(in the rows, 128 means zero)
Each path below is one point turned by a fixed rotation once a step. After each direction that follows a path, write how fast that rotation turns it, in degrees a step (0 if it stays still).
Each turn is a multiple of 5 degrees from 10 to 175, or 0.
Each row of a path follows its step; steps can be skipped.
Rotation 1:
step 0: [133 133 125 125 121 147 130 124 124 128 115 118 123 126 136 129 122 120
 137 124 122 137 114 127 126 126 120 146 124 120 122 123 146 123]
step 1: [118 124 114 135 129 137 127 124 128 125 131 110 124 130 139 115 129 120
 118 138 120 136 126 128 118 135 111 122 123 124 115 133 126 120]
step 2: [121 126 109 112 136 134 139 136 123 116 128 127 136 144 129 134 134 126
 134 137 136 130 131 119 128 129 111 137 130 124 122 136 123 132]
step 3: [131 141 125 124 124 129 128 149 132 121 119 130 129 123 132 135 122 126
 122 128 135 125 120 128 122 142 114 143 137 128 113 122 138 122]
step 4: [129 126 121 130 116 113 113 122 119 119 125 116 132 134 126 118 132 125
 119 127 129 130 133 141 121 128 110 136 136 116 122 129 139 123]
step 5: [139 127 116 119 123 139 119 136 122 126 136 131 126 138 144 123 126 119
 134 114 127 133 132 125 127 115 113 138 126 118 130 140 132 133]
step 6: [132 132 127 130 117 128 129 142 136 129 127 127 121 129 140 117 139 118
 135 133 125 138 117 116 115 132 110 134 119 135 124 116 127 123]
step 7: [112 130 119 130 118 130 126 125 120 117 126 127 135 147 132 130 145 122
 140 130 123 137 124 134 125 144 121 123 132 125 119 124 138 127]
step 8: [131 131 124 119 124 149 124 125 128 115 132 139 121 138 129 130 128 127
 118 128 128 118 110 129 127 135 113 135 129 115 119 133 133 138]
step 9: [132 135 125 132 115 126 138 127 134 137 123 124 133 132 126 122 123 133
 126 142 127 130 119 136 117 124 100 140 126 129 121 139 133 125]
Directions:
[132 131 130 119 128 131 132 129 135 127 129 127 129 132 130 127 127 127
 128 126 131 124 126 126 130 127 131 132 125 127 130 128 129 127] | 125
[127 128 130 129 130 131 127 125 125 126 129 127 129 132 129 121 130 124
 126 127 124 123 133 130 126 133 132 130 132 128 129 130 127 124] | 115
[127 131 129 129 129 126 123 128 129 123 128 126 130 127 123 131 129 127
 131 127 130 130 126 125 124 134 134 131 128 129 129 128 135 128] | 95
[132 131 130 129 125 126 126 128 129 131 130 127 129 124 123 126 128 128
 129 122 128 129 130 131 125 120 129 133 132 125 126 129 127 128] | 65
Rotation 2:
step 0: [123 114 125 128 116 136 121 126 126 132 125 139 136 131 118 127 143 148
 130 116 134 129 130 127 132 131 114 130 138 113 129 132 129 143]
step 1: [121 119 119 131 133 130 115 141 130 132 130 116 138 118 130 129 121 131
 139 127 138 130 146 134 127 135 128 127 134 137 124 150 134 139]
step 2: [137 142 138 134 135 125 115 141 118 123 124 123 124 139 130 128 123 130
 146 130 121 134 142 126 123 127 123 113 132 111 136 133 129 135]
step 3: [131 147 125 109 123 122 137 141 111 131 137 130 134 129 136 139 129 132
 133 119 137 130 124 118 141 134 124 126 132 122 121 127 133 137]
step 4: [124 125 135 134 125 122 139 131 124 130 129 126 123 120 115 135 116 143
 134 124 131 126 145 127 132 133 135 144 120 116 113 120 143 132]
step 5: [125 128 125 128 131 133 132 138 141 131 120 134 125 148 125 140 128 155
 138 137 132 126 126 135 132 133 141 121 123 131 132 135 138 128]
step 6: [116 135 131 133 136 137 127 130 127 120 126 124 133 135 134 121 107 129
 134 126 158 120 122 121 129 134 137 122 130 120 133 128 123 125]
step 7: [114 139 132 135 122 119 128 142 119 144 127 131 122 128 122 114 135 122
 134 130 135 122 122 127 120 139 131 123 134 122 135 114 144 123]
step 8: [120 136 128 106 127 116 116 127 135 137 131 114 120 127 118 134 119 143
 122 123 133 134 120 137 126 129 128 138 137 130 136 117 134 124]
step 9: [108 125 145 133 121 114 122 120 130 118 112 128 124 132 128 129 130 137
 132 129 135 134 120 121 131 112 135 140 134 128 129 137 134 137]
Directions:
[126 128 128 129 130 129 128 124 129 124 131 129 129 127 130 133 129 127
 126 130 126 127 127 127 133 130 127 129 122 124 132 129 136 127] | 60
[129 128 128 125 124 126 131 122 122 132 127 124 131 129 121 129 129 131
 128 128 129 128 128 129 126 127 124 130 122 131 129 127 130 129] | 85
[132 130 129 133 132 123 127 129 129 132 127 126 129 127 128 131 131 133
 124 132 123 127 130 129 122 131 129 124 127 126 129 126 128 126] | 130
Rotation 3:
step 0: [131 140 141 120 134 119 124 121 127 123 121 126 123 130 127 125 122 122
 117 118 139 116 140 127 143 118 124 131 114 135 115 135 123 135]
step 1: [119 127 116 124 126 124 140 131 142 122 127 131 122 143 124 117 126 130
 116 130 131 127 129 118 131 124 122 132 129 128 105 134 142 140]
step 2: [118 116 122 135 133 115 123 132 130 119 137 123 125 122 109 114 120 130
 125 126 132 126 132 119 132 130 112 121 136 138 137 129 126 142]
step 3: [118 131 112 131 130 134 117 134 133 130 125 129 134 119 133 133 132 115
 123 135 145 132 142 121 141 139 117 112 130 130 129 134 130 128]
step 4: [119 118 123 120 134 137 146 122 130 141 127 134 115 114 128 121 123 123
 137 134 133 133 132 125 128 146 130 122 139 128 123 138 119 124]
step 5: [123 131 137 131 121 123 134 132 137 136 123 120 134 129 125 130 127 110
 143 113 126 125 121 133 129 144 126 120 131 120 132 137 109 135]
step 6: [125 126 143 134 128 132 128 137 127 131 108 143 122 123 127 142 124 125
 123 117 137 137 125 132 128 124 136 122 121 118 121 143 126 138]
step 7: [129 117 141 124 129 132 150 134 126 133 116 116 128 139 123 132 125 138
 128 125 129 125 126 116 142 129 131 137 121 128 135 139 139 135]
step 8: [131 129 130 130 141 135 125 130 124 116 120 117 131 134 118 123 145 128
 132 115 120 132 135 126 121 136 124 129 127 130 129 133 143 152]
step 9: [130 133 134 122 137 141 124 128 128 123 130 138 124 124 125 129 129 139
 129 104 142 126 137 118 137 133 115 122 129 138 126 118 141 123]
Directions:
[132 126 127 132 130 130 127 129 127 127 126 126 125 127 126 130 131 129
 132 127 127 126 121 129 135 131 136 124 127 126 127 128 129 128] | 35
[125 128 124 133 130 128 123 126 132 130 126 126 123 128 126 128 131 129
 128 128 128 122 127 122 126 127 124 130 128 134 125 125 130 126] | 45
[130 126 130 128 125 132 127 128 129 125 123 127 131 128 127 132 129 134
 134 125 125 127 131 130 127 126 127 133 126 130 125 134 127 127] | 40
[128 126 126 125 132 133 129 124 126 124 128 129 133 124 127 129 129 122
 131 128 128 129 129 128 126 132 126 126 129 133 131 126 132 122] | 65
Rotation 4:
step 0: [127 130 138 135 129 130 124 139 133 131 114 144 111 129 128 129 134 115
 128 118 132 130 121 130 125 133 118 140 121 147 117 118 114 129]
step 1: [130 117 115 130 127 113 132 131 137 129 113 128 127 134 129 121 130 112
 140 133 126 126 135 117 125 140 125 112 135 146 118 121 120 131]
step 2: [126 119 113 136 128 125 130 122 122 122 135 135 140 131 133 107 139 130
 125 133 129 117 107 123 115 128 127 133 134 141 116 128 121 135]
step 3: [120 117 132 140 119 117 128 130 135 135 133 131 123 145 109 125 133 115
 122 133 131 117 111 136 121 137 133 138 119 134 124 134 138 124]
step 4: [123 142 120 126 125 113 132 124 125 137 114 123 121 129 116 131 145 118
 122 136 129 117 140 133 112 120 133 130 116 139 120 131 119 127]
step 5: [128 134 118 132 133 115 125 134 137 119 123 144 139 134 129 131 142 119
 143 134 126 131 131 125 117 118 120 140 120 121 113 127 130 145]
step 6: [126 130 126 139 119 125 115 138 130 115 130 127 120 126 118 124 135 130
 140 151 134 122 123 114 119 129 122 131 129 135 122 111 143 123]
step 7: [128 120 128 121 121 142 131 130 127 115 122 128 118 126 119 136 135 110
 122 125 128 119 120 113 101 121 126 132 132 138 126 132 131 128]
step 8: [135 124 124 131 139 114 134 123 133 122 130 114 133 133 140 140 127 100
 120 135 135 126 125 120 118 133 125 135 120 127 114 127 132 121]
step 9: [133 134 130 133 131 120 116 125 121 130 137 122 133 121 127 118 131 126
 137 124 146 137 128 119 114 131 119 137 108 149 117 136 132 128]
Directions:
[127 128 123 128 127 130 128 130 126 132 125 127 129 124 122 128 129 127
 128 124 127 129 133 123 124 129 134 122 130 128 129 130 128 128] | 125
[124 136 128 131 126 129 128 129 127 124 126 131 124 130 128 129 132 129
 131 127 126 132 133 129 130 131 129 129 123 126 130 126 126 131] | 65
[130 127 126 130 130 129 131 129 126 130 130 132 134 128 132 127 130 126
 123 127 128 127 130 127 125 129 128 134 129 121 129 121 128 129] | 125
[127 124 127 132 128 128 133 123 123 129 131 125 128 129 125 127 124 128
 133 124 129 127 128 131 127 133 126 127 126 128 125 126 123 130] | 45
[123 125 127 129 124 132 132 129 124 123 128 126 126 128 133 127 130 127
 126 129 127 123 124 129 127 132 132 127 128 126 130 132 133 127] | 80
[125 124 129 128 126 133 127 128 129 126 128 127 126 128 119 130 132 128
 122 127 131 131 126 132 128 128 126 130 130 128 131 125 126 123] | 100
